Each path below is one point turned by a fixed rotation once a step. After each direction that follows a path, write how fast that rotation turns it, in degrees per step (0 if it stays still).
Each turn is a multiple of 5 degrees from 10 to 175, or 0.
Each row of a path follows its step; steps can be skipped.
Path 1:
step 0: 25  -2  -13  14  -8  -4  -5  -9  -5  -11  -21  -13  -17  -15  1  -16  23  -5  -8  22  3  13  12  -16  3  -17  -2  -5  16  1  3  -6  -14  -8  1  36  5  26  -21  1  -15  -7  5  3  18  -22  -14  -23  1  -7  11  -3  32  1  -13  -13
step 1: 26  -12  -9  -4  2  -3  -27  4  -15  1  -1  19  16  10  -22  3  12  2  4  33  -14  -11  21  3  -3  6  -16  -14  -15  -15  -8  -16  12  9  -11  17  -4  12  -3  32  6  0  -3  -10  21  10  -22  -16  13  -25  -4  24  3  -6  -4  -12
step 2: -8  13  -8  -4  6  -1  -20  0  1  20  -5  -15  18  3  -10  -4  -3  -13  21  4  -2  -18  3  -36  5  0  7  6  -4  -3  6  -9  24  10  -23  6  -11  24  -35  -5  6  16  14  -18  3  -7  -15  -17  7  -6  -2  12  4  23  -25  28
step 6: 25  8  29  -6  0  -6  -4  12  6  -19  21  21  7  13  -22  20  13  -1  13  27  -5  7  2  0  21  -20  -7  -14  8  -10  -3  -1  5  3  -20  21  -2  -8  -3  21  -12  11  -9  -7  -2  5  -13  -32  11  -28  -6  16  9  -2  -19  -5
step 7: -2  16  -19  2  -5  -18  -5  10  -9  -8  6  -18  -1  3  5  28  -3  -3  21  -10  -11  -30  4  -27  24  -7  0  -5  -24  -15  -9  -2  -9  11  -22  -14  7  19  -14  0  12  13  23  -15  2  9  -14  -31  3  -13  0  8  18  4  -18  11
step 9: -2  -13  -23  -10  -26  -29  -4  27  2  19  9  -1  12  -6  0  -6  -4  6  -1  -3  1  4  9  -11  -5  12  -23  -8  -13  10  -19  -5  -16  6  -18  9  12  -32  -13  7  1  -33  -2  -35  25  -15  -3  2  -6  -14  -3  -2  1  5  -5  10
step 10: 1  -4  -5  -17  -9  1  17  -13  2  10  -2  -5  -22  -4  -19  5  19  12  7  -1  -15  30  21  -21  -20  -9  -13  -6  23  -1  2  -3  -4  -9  -25  15  2  8  -27  1  -3  -13  -8  -1  9  -30  -25  -19  -1  6  -17  -24  -7  -1  -16  20
step 11: 30  6  -5  12  -5  -6  -18  -8  -1  -3  14  23  -5  -11  2  7  2  -1  6  28  -13  1  28  14  8  -16  -21  -5  -11  -12  -2  3  0  -17  -21  11  7  -28  -15  20  -26  7  3  8  -1  -15  -2  -30  13  3  -15  6  17  -9  -21  7
step 12: 13  0  -22  -4  -7  1  -16  -10  -25  -1  -22  -1  1  3  3  14  11  18  31  3  -19  -29  1  -28  11  -24  -15  -4  -11  -2  19  -2  -8  0  -28  -2  -14  14  -12  0  -4  15  0  -7  0  0  -7  -23  17  -11  3  0  28  13  19  2
step 15: -3  10  -10  -7  -6  -8  -2  2  9  6  1  -2  -21  7  4  5  24  -9  -8  12  -9  24  8  -35  3  6  8  5  5  7  -14  -9  -9  9  -9  13  18  -6  -35  -13  -4  11  18  -3  -5  -29  -37  -3  -23  15  -20  -17  8  11  -20  2
Speeds:
2  -5  0  -3  -6  2  -5  2  0  2  4  -2  5  5  -1  0  -8  1  -3  2  -4  6  -2  7  3  -2  -3  -6  -2  0  -5  -3  11  0  1  -1  -2  -8  -1  1  -5  -1  5  7  -1  6  2  2  1  -7  -1  -2  4  -1  -2  0 -> 145
-5  2  3  11  6  -5  -1  0  -10  6  -4  0  0  2  -1  2  0  -3  2  -2  -6  -7  -7  0  4  -1  -1  0  1  -1  3  1  4  -5  0  -1  -1  -2  0  7  6  5  0  3  0  4  0  -4  7  -4  -4  2  -1  4  -3  0 -> 70
-5  -3  2  -8  -5  -6  7  -2  0  0  9  3  -7  -1  3  5  -6  2  1  -9  2  -2  2  2  1  -4  3  0  0  -2  4  1  -3  -5  -3  -4  -1  -3  2  3  1  -6  -4  -1  4  -1  4  -7  3  -2  -2  0  4  -1  -2  0 -> 25
4  -3  2  1  2  5  7  4  4  4  -7  0  9  -2  8  3  -4  -4  -2  0  3  -9  0  -5  -2  -3  -1  -5  1  0  -1  0  1  5  0  -2  6  -2  2  -4  0  -1  0  -3  2  -3  0  0  6  -4  -3  -1  6  -3  2  10 -> 145
2  5  -2  1  0  3  0  4  -3  -1  2  6  -2  5  5  -1  2  1  4  2  1  -1  1  -6  3  -5  2  5  -1  -4  -5  5  0  -1  3  2  2  -5  2  8  -9  -5  -4  0  5  -3  0  8  3  -8  1  7  -6  1  5  -3 -> 135
2  1  3  -7  4  -1  8  -1  -5  -2  -1  -4  -2  -8  0  1  3  -7  4  0  -1  0  0  -4  -6  -1  3  -6  -3  -5  2  -7  5  0  3  2  6  2  -2  6  -4  -1  2  5  -3  2  1  4  -5  0  -6  -5  1  4  2  -7 -> 145
5  4  1  1  1  -5  -6  -6  0  -6  2  5  -1  -2  3  -5  -2  -4  -2  1  1  -3  -9  -1  -2  1  -3  -2  6  -5  4  -4  4  -6  1  7  3  -5  4  -1  -3  -3  2  -8  -1  3  4  -2  -4  0  6  -3  -2  -8  0  5 -> 135
